Each row has a name. After each piece below comes the name of the row it's from, unless a question asks for something else. Each question is about the rows just above it. Places in a row count from 1.

[-3.79 -1.98  4.77 -5.49 -0.43]  J_626
[-2.11  1.75 -6.24  3.34 -3.26]  J_686
[ 4.15 -0.02 -2.99 -6.14 -2.91]  J_558
[ 2.19 -0.97 -2.10 -1.69 -0.32]  J_606
[ 5.55  4.59  2.99 -0.21 -1.14]  J_158
[4.79 5.53 1.22 2.20 2.03]  J_894
[ 3.22  0.11 -1.83 -5.17  5.30]  J_595
[-1.81  4.85 -0.63  2.85  3.19]  J_654
[ 0.50 -0.65  6.53  4.32  1.84]  J_201
[2.20] is at row and place	J_894, 4
key -> tag
[4.59] -> J_674
[-0.66] -> J_409
[4.86] -> J_917
[4.85] -> J_724
[-0.97] -> J_717
[-0.65] -> J_397
[0.11] -> J_407
[2.85] -> J_976
Join J_654 by its entry at place 2:	J_724
asked: [-3.79 -1.98  4.77 -5.49 -0.43]	J_626
Where in the named rows is [-2.11]?	J_686, 1
Where in the named rows is [3.19]?	J_654, 5

[-4.23  5.97  0.64  7.63 -1.60  6.82  7.07 -2.69  0.23 -6.41] = J_774
[-3.87 -3.04 -4.72 -1.15 -4.48 -2.26 -2.44  0.80  3.46 -1.89] = J_653
[-3.87 -3.04 -4.72 -1.15 -4.48 -2.26 -2.44  2.89 -0.81  5.89] = J_155
[ 3.76  3.62  4.96  2.23  4.80  2.73  3.07 -1.04 -2.99  2.07] = J_381
key -> tag
[2.07] -> J_439
[3.46] -> J_265
[-2.99] -> J_777
[0.23] -> J_501
[-0.81] -> J_233
Look up the entry of J_381 at place 9 in the table:	J_777
asked: [-4.23  5.97  0.64  7.63 -1.60  6.82  7.07 -2.69  0.23 -6.41]	J_774
Where in the named rows is [2.89]?	J_155, 8
Where do [-3.87 -3.04 -4.72 -1.15 -4.48 -2.26 -2.44  0.80  3.46 -1.89] appear?	J_653

[-0.19  5.71  8.15 -0.18 -0.91  5.28 -4.14 -9.31  1.74 -3.11] -> J_533
[-1.02  4.54 -6.18  5.54 -1.00  1.35 -1.26 -2.13  1.41 -3.78] -> J_738
[ 6.24  5.71  8.15 -0.18 -0.91  5.28 -4.14 -9.31 -0.80 -3.11] -> J_532
tags:
[-0.79] -> J_356
[-0.80] -> J_348
[1.40] -> J_303
[-0.81] -> J_973
[-3.10] -> J_307
[-3.11] -> J_983
[1.41] -> J_164
Join J_532 by its entry at place 9:	J_348
Where in the named rows is [1.74]?	J_533, 9
Row and place of [1.35] in the named rows:	J_738, 6
asked: [-1.02  4.54 -6.18  5.54 -1.00  1.35 -1.26 -2.13  1.41 -3.78]	J_738

[ 0.56  0.91  1.63 -0.91  4.52  1.94 -2.58  2.36  2.50  4.34  3.85  0.53
 -2.68 -1.50  1.89  4.27  0.46  6.70  4.09  3.21  3.92  5.20  2.81 -0.10
  5.30  4.59  1.45 -1.69  2.04  4.68] -> J_416
[-0.18 -0.16  5.46 -0.93  1.91  3.68 -0.51  2.05  3.20  3.66  4.08  1.94
  4.19 -1.25  1.37  2.27  3.49  5.40  6.19  1.25  2.20  0.86  4.29  0.84
  5.67  0.90  4.20  2.14  0.71  5.39] -> J_872
[ 0.78  1.16  2.49 -0.96  5.39  2.63 -2.81  3.02  3.26  5.34  4.85  0.91
 -2.47 -1.64  2.37  5.15  1.00  8.18  5.31  3.83  4.74  6.03  3.69  0.10
  6.61  5.33  2.15 -1.52  2.47  4.16] -> J_574
[ 0.86  1.23  2.65 -0.91  5.50  2.76 -2.76  3.13  3.39  5.48  4.99  1.01
 -2.36 -1.59  2.47  5.27  1.12  8.35  5.48  3.92  4.85  6.13  3.83  0.19
  6.78  5.43  2.28 -1.43  2.55  4.32] -> J_646
[ 5.31  5.20  0.68  6.42  2.42  1.95  6.66  3.03  2.10  1.14  0.97  3.75
  3.11  6.85  3.72  2.21  2.57 -0.99 -0.70  3.36  2.40  2.98  1.18  4.78
 -0.71  3.17  1.71  4.31  4.18  0.23] -> J_326
[ 0.86  1.24  2.64 -0.90  5.51  2.75 -2.76  3.13  3.38  5.48  4.99  1.01
 -2.37 -1.58  2.47  5.28  1.11  8.35  5.47  3.93  4.86  6.14  3.83  0.19
  6.77  5.44  2.27 -1.43  2.55  4.31] -> J_866
[ 5.64  5.61 -0.17  6.45  3.40  1.65  6.06  3.31  2.13  1.61  1.18  3.47
  1.25  6.79  4.02  3.04  1.88 -0.23 -0.98  4.10  3.12  4.46  1.01  4.61
 -0.48  4.43  1.13  3.32  4.69 -0.14] -> J_113
[ 0.57  0.94  2.34 -1.13  5.08  2.45 -2.91  2.78  3.04  5.06  4.59  0.75
 -2.50 -1.78  2.15  4.85  0.85  7.85  5.09  3.55  4.46  5.67  3.48 -0.07
  6.34  5.00  1.98 -1.62  2.22  3.96] -> J_258
[ 5.64  5.61 -0.17  6.45  3.41  1.65  6.06  3.31  2.13  1.61  1.19  3.47
  1.23  6.79  4.02  3.04  1.88 -0.23 -0.98  4.11  3.12  4.47  1.00  4.61
 -0.48  4.44  1.13  3.31  4.70 -0.14] -> J_120
[ 0.86  1.24  2.64 -0.91  5.50  2.75 -2.76  3.12  3.38  5.47  4.98  1.01
 -2.37 -1.58  2.47  5.27  1.11  8.35  5.47  3.93  4.85  6.13  3.83  0.18
  6.77  5.43  2.27 -1.43  2.55  4.31] -> J_72
tags:
[-0.90] -> J_745
[0.86] -> J_899
[2.75] -> J_937
[-0.19] -> J_77
[0.85] -> J_687
[0.87] -> J_132
[-0.91] -> J_128
[-0.18] -> J_722
Join J_866 by its entry at place 1:	J_899
Which row holds [ 0.78  1.16  2.49 -0.96  5.39  2.63 -2.81  3.02  3.26  5.34  4.85  0.91
 -2.47 -1.64  2.37  5.15  1.00  8.18  5.31  3.83  4.74  6.03  3.69  0.10
  6.61  5.33  2.15 -1.52  2.47  4.16]?	J_574
Row and place of [4.69] in the named rows:	J_113, 29
asked: [ 5.64  5.61 -0.17  6.45  3.40  1.65  6.06  3.31  2.13  1.61  1.18  3.47
  1.25  6.79  4.02  3.04  1.88 -0.23 -0.98  4.10  3.12  4.46  1.01  4.61
 -0.48  4.43  1.13  3.32  4.69 -0.14]	J_113
The row with [ 0.57  0.94  2.34 -1.13  5.08  2.45 -2.91  2.78  3.04  5.06  4.59  0.75
 -2.50 -1.78  2.15  4.85  0.85  7.85  5.09  3.55  4.46  5.67  3.48 -0.07
  6.34  5.00  1.98 -1.62  2.22  3.96] is	J_258

